In the data rows, the value 128 means zero.
Here is a table of points, one per row:
[ 44 191 199  61 109  83 110  79 159 140 148  78 182 129  98  96  90 111
 133 115 190  76 169 152 107  95 115 156  35 178  67 142 135 173 109 217
 106]
[ 97  77 202  50 125  61 175  58 102 129  87  77 126 147  90  91 127 155
 144 108 131 114 165 112 118  89 164  76 167 141  91 154 106 130 165 130
 209]
[ 89 134 175  97 134  77 115  45  69  94 158 111 129  63 125 111 186 118
  83 162 108  83 209 167  91 112 139  94 178 162  83 186  79 117 148 105
 150]
[110 168 210 121 170 123 148 141 113 122 169 170 166 129  87 126 111 112
 104 125 130  60 197 150  58 148 141  64 115 220  84 160 120 182 167 197
  84]
[116 161 203  58 146  85 117  94  92  96 138 200 152  93  96 105 120 101
 111 120 122  56 157 123  36 104 187  65 183 195  62 143  79 116 125 114
  85]
[107 155 184  94  64  98  60  96 137  74 208 133 180 150  90 158 150  82
 122 151 124  41 209 153 147  90 143  91  64 153  86 164 171 173 202 127
 146]
[ 96 175 192 110 129  82 150 185  93 103 173  80 135 189  88  73  39  94
 125 163 160  95 190 144  92 181 153 137  87 186 119 145 209 203 146 153
 162]
[ 92 121 186 103 170 131 124 119 114 120 156 168 158 123  86  93 100  73
  75 174 195  83 156 160  41 177 169 107 110 218  52 202 168 115 140 143
 127]
[107 166 194 172 116  88 153 151  96 116 164 167 155 151  91 126  74 128
  76 167 169  62 239 164  24 153 140 144  48 190  73 206 185 187 147 186
  72]
[100 112 172 136 110 116 126 129 123 143 170 102 151 179  65  89 160 110
  83  42 138  81 182 187 104 137 106 148 189 163 116 161 131  96 114 125
 158]
[ 94 138 166 109 133  84 117 107 112 110 155 199 125 128 160 101 103 124
  75 121 108  87 163 141  87 159 147  46 144 179  43 127  75  90 137 135
 125]
[ 75 133 165  90  70 101 101 116 118  97 163 138 164 116  72  97 138 123
  86 138 148 113 196 174 114  97 107  78  12 161  84 129 119 153 134 207
 119]
[143 124 228 120  74  48  72 116 110  80 203 112 173 151  93  55 172 111
  98 138 106  73 191 183 104 119 116 165 166 166 110 183 168 146 157 129
 109]
[ 59  92 204  87 111  77 126  76 100 113  85 137 142  93 119  92 175 116
 117 132 157  74 207 133 161 117 114  89 205 141  51 177  37 105 165  84
 139]
[ 27 133 151  55  73  48 180  85 123 132  92 118 143 154  29  88  84 176
 151 104 157 107 200 143  75 105 112 173  68 183 117 133  76 160 105 198
 154]
[184 127 198 110  94  71  55 176 129  65 228 132 180 109 118  98 131 119
 103  97  85   1 208 117 158 152 164 114 129 154  63 180 158 168 147 130
 132]
[ 66 112 170  97  77  20 148  70 157 136 104 111 156 142  51 104 124 142
 136 125 156 142 159 151 141  72 130 124 202 104  84 154  46 157 147 136
 177]
[ 24 142 224  86  48  52 140  69 108 113  87 119  82 137  34  67 120 169
 138 113 135 140 188 173 110  88  93 117 144 120  46 184 155 204 124 113
 182]
[136 163 217 139 130  70 114 164  91 112 142 148 184 128  89  83  67 134
  49 157 178  63 193 177  74 164 170 146 137 235 107 138 182 161 144 150
  80]
[ 97 188 209  62  68  98 103 109 154 137 172 144 181 125 140 130 114  86
  76 133 141  93 189 168 110  66 136 147  36 161  67  97 105 200 100 205
 160]
[108 169 148 113 104  94  75 138 119  79 192 123 208 144 138 156 108  92
 112 168 123 101 201 151 136 129 152  94  51 152 102 179 142 144 119 151
 137]
[ 80 118 167  90 137  92 127  69 130 123 159 136 153 184  92  70 168 144
  91  52 107 104 221 194 108 124 128 139 117 127 133 168 145 144 111 155
  98]
[ 87 158 145  59  93 164  63 139 168 122 201 138 163 112  97 160 117  83
 112 120 202  56 214 186 126 109 137 147  88 166  69 163 115 166 164 166
 149]
[156 108 189 143  91  56  89 147 131 100 201  96 178 180  93 159 144 140
 145  79 102   9 211 170 128 147  91 101 125 127 107 162 140 112 151  99
 183]
[ 72 151 202  62  79 131  70 126 155 106 204 125 218 120 131 128 103 103
 119 136 144  58 231 198 115  63 141 130  95 189  95 157 119 159 151 152
 114]
[ 90 125 212  63 115  46 138  54 102 119 164 101 115 112 102 142 118 145
 141 149 103 119 194 134 147  70 126  66 192 144  33 189  85 127 161  63
 138]
[ 64 139 169  90  84  56 150  63 146  86 137 110 173 112  70 104 129 155
 141 140 178  95 163 153 100  69 134 130 100 139  50 116 124 149 109 131
 166]
[162 115 164 113  68 116  50 130 148  88 219 117 185 164  91 127 135 103
  94 113 123  46 198 145 134 180 144 122 164 133  77 174 169 118 163 124
 148]
[ 59 110 196 101 121 114  80 109  97 166 154 129 118 117 133 101 148  79
 141 146 110  88 217 144  95 110 218  80 184 166  66 172 106 106 153 117
  87]
[154 120 120  96  67  77  81 122  94 103 177 139 187 150  44  77 191 118
  79 106  98   1 195 184 129 152 114 148 161 145  85 122 149 156 136 104
 143]
[ 57 209 220  91  89 108 155  66 135 130 143 102 160 182 102 103  92 113
  90 149 146  60 170 191 103  69 151 126  44 144  79 108 108 175 123 216
 104]
[ 52 185 187 115 123  86 165  92 131  82 136  98 124 137  38  87  89 139
 128 139 229 125 159 138 146 101 125  93  64 149  65 136 131 174 110 192
 151]
[ 90 121 202 112 157 129 143 132 125  86 186 170 138 151  78  88   0 135
 122 177 161  95 168 177  60 164 114 158  45 233 102 167 223 193 165 117
  77]
[154 171 199 105 118 115 148  96 120 109 111 176 129 134 161  93 203 113
  93 142 103  78 175 133  41 145 187  41 173 213  62 168  53 109 171 152
  96]
[101 183 139 138 109  98 154 106  97  90 178 179 138 115 152  62 142 114
  84 173 100  62 204 141  62 166 164  73 140 209  48 168  94 118 169 124
  81]
[ 90 168 202  44  63 136  49  93 131 135 208 140 210 145 151 156 115 127
 109 183 179  45 188 134 109 119 124 135   7 174  68 165 117 162 181 166
 132]
[ 93 103 178 137 157  77  80 143 141 100 145  87 188 136  59  95 167 144
  99  69 105  84 200 200  94 142 116 172 179 144  93 152 135 107 131 149
 129]
[103 121 151  87 127  38 107 125 119 161 164 109 135 172  91  91 151 116
  71  96  93 117 190 153 110 116 108 148 204 136 143 183 124  98 148 166
 114]
[ 90 151 166 140 112 113 111  80 118 191 217 114 107 145  82  37 142  98
 100  54 133 138 184 189 101 122  92 164 180 139 132 191 141 105  81 231
  76]
[ 25 177 172  68 107  85 156  39 143 148 161 106 148 189  38  45 107 175
 146 128 162 133 163 218 125 124 128 126  86 161  69 128 138 164 130 205
 163]
[124 128 200  50 116  77 108  58  89  95 165 128 122 141  73  53 165 108
 101 102 141  89 166 113 132  57 143  67 255 132  60 172  69 127 177  74
 149]
[ 91 138 227 111 155 118 137 164  51 112 209 197 169 138 101  96 120 111
 125 107 104 118 159 164  63 146 131  88  83 194 105 167 120  95 141 146
  97]
[ 76 146 199  58 151 123 128  88  77 112 131 162 120 122 120 119 175 115
 101 124 115 102 171 122 110  58 194  89 180 205  57 192  93  97 178  97
 142]
[143 164 180 113 111 122 152 125  79 112 161 163 115 116  94  37 120  81
 118 155 125  94 143 131  67 146 164 106 109 216  99 203 114 106 142 130
  88]
[ 34 141 185  96  58  64 176  45 101  91 141  70  82 170  19 137 114 158
  97 135 165 108 180 162  93 109  98 154 146 162  86 116  81 190 112 167
 168]
[ 49 162 191  70  30 111 154  77 159  64 139  92 160 157  75  73  69 128
 100 138 186  68 169 133 117 136 114 111  60 150 111 156 140 193  99 202
 126]
[126 179 164  77 162 101  96 133  71  95 152 174 131 143 119 122 122 122
  66 138 132 119 192 168  65 153 169 110 118 200  69 171 108 134 142 161
  60]
[ 62 138 229 114 111  78 168 191  96 136 167  90  95 153  73 110 109 113
 124 172 185 120 168 115  80 163 110 192 135 192 149 142 226 201 133 157
 153]
[ 97 164 216 103 118 130 101  79 143 126 127 137 179 119  91 109  44 108
 143 122 134  61 177 194 122  81 117 142  31 166  72 121 135 147 112 233
 131]
[144 112 200 107 108  88  62 158 126 138 193  99 212 130 124 125 126 103
 126 145 120   9 201 215  98 145 139 100  95 167 102 203 105 170 178 105
 150]
[119 125 201  59  53 104 125  52  91  87 138 156  89 110 115 105 143 117
 100 122 116  88 188 142  98 158 168  71 185 156  38 144 114  37 195 122
 106]
[110 104 144 116 147 103 148  94 146 152 138 145 172 162 105  91 155 101
 110  91  72  69 191 185 103 106  96 149 164 136 123 153 147 139 125 150
 100]
[ 60 135 192  40  87  64 167  77 117 119 135 109 159  99  76 102 155 175
 131 120 128 128 197 139 142 126 118 110 221 109  60 127  95 136 121 106
 184]
[140 196 203 152 140 115 142 149 144  95 136 155 126 168  71 105  57 130
  80 136 167  59 175 170  76 138 105 188  70 194 118 171 192 189 146 131
 138]
[106  94 129  79 145 106 134 128 170 155 147 140 110 194  68  70 176 109
  67 109 121 115 211 192 108 113 131 161 180  97 140 203 127 101 162 192
  68]
[ 84 115 134  98 107 111 112 107  78 119 134 111 120 168  77  59 132 121
  92  87 127 115 201 206 123  93  64 124 186 145 152 172 137 129  89 204
  73]
[ 97  99 128 110  95  93 128  73 115 134 149 135 111 169  94  72 170 102
 119  48 106 118 211 180 146  90  97 180 176 144 133 191 145 117 127 211
  55]
[ 53 184 214  75  69 119  74 108 181 129 220 103 199 128 118 161  84 127
  75 153 164  67 193 156 118  91 149  98  75 154  97 128 122 183 137 189
 158]
[144 126 105 110 113  84 112 136 105 141 190 101 198 185  38  91 158 155
 125 108  89  84 206 188  64  92  91 134 188 149  92 172 145  89 156 153
 157]
[ 55 186 197  67  34  99  74 115 160 131 164 147 188 105 134 120 122 111
 153 115 147 100 155 149  89  82 139 122  76 178  53 140 131 173 105 208
 118]
These points spread out most along one direction. Take the direction at right angles to it along which they spread out most. Then take the direction at right angles to both along which they spread out most. Go by this last direction. Where along it does each point below lie, from 0 to 99? 50 is the average, and the first point above lies past it. One standard deviation of the points above along it is 16.
[ 59 110 196 101 121 114  80 109  97 166 154 129 118 117 133 101 148  79
 141 146 110  88 217 144  95 110 218  80 184 166  66 172 106 106 153 117
  87] 62
[143 124 228 120  74  48  72 116 110  80 203 112 173 151  93  55 172 111
  98 138 106  73 191 183 104 119 116 165 166 166 110 183 168 146 157 129
 109] 32
[ 80 118 167  90 137  92 127  69 130 123 159 136 153 184  92  70 168 144
  91  52 107 104 221 194 108 124 128 139 117 127 133 168 145 144 111 155
  98] 29
[136 163 217 139 130  70 114 164  91 112 142 148 184 128  89  83  67 134
  49 157 178  63 193 177  74 164 170 146 137 235 107 138 182 161 144 150
  80] 41
[124 128 200  50 116  77 108  58  89  95 165 128 122 141  73  53 165 108
 101 102 141  89 166 113 132  57 143  67 255 132  60 172  69 127 177  74
 149] 65
[ 76 146 199  58 151 123 128  88  77 112 131 162 120 122 120 119 175 115
 101 124 115 102 171 122 110  58 194  89 180 205  57 192  93  97 178  97
 142] 73
[ 87 158 145  59  93 164  63 139 168 122 201 138 163 112  97 160 117  83
 112 120 202  56 214 186 126 109 137 147  88 166  69 163 115 166 164 166
 149] 54
[ 90 168 202  44  63 136  49  93 131 135 208 140 210 145 151 156 115 127
 109 183 179  45 188 134 109 119 124 135   7 174  68 165 117 162 181 166
 132] 69
[144 112 200 107 108  88  62 158 126 138 193  99 212 130 124 125 126 103
 126 145 120   9 201 215  98 145 139 100  95 167 102 203 105 170 178 105
 150] 48
[103 121 151  87 127  38 107 125 119 161 164 109 135 172  91  91 151 116
  71  96  93 117 190 153 110 116 108 148 204 136 143 183 124  98 148 166
 114] 27
[ 64 139 169  90  84  56 150  63 146  86 137 110 173 112  70 104 129 155
 141 140 178  95 163 153 100  69 134 130 100 139  50 116 124 149 109 131
 166] 65
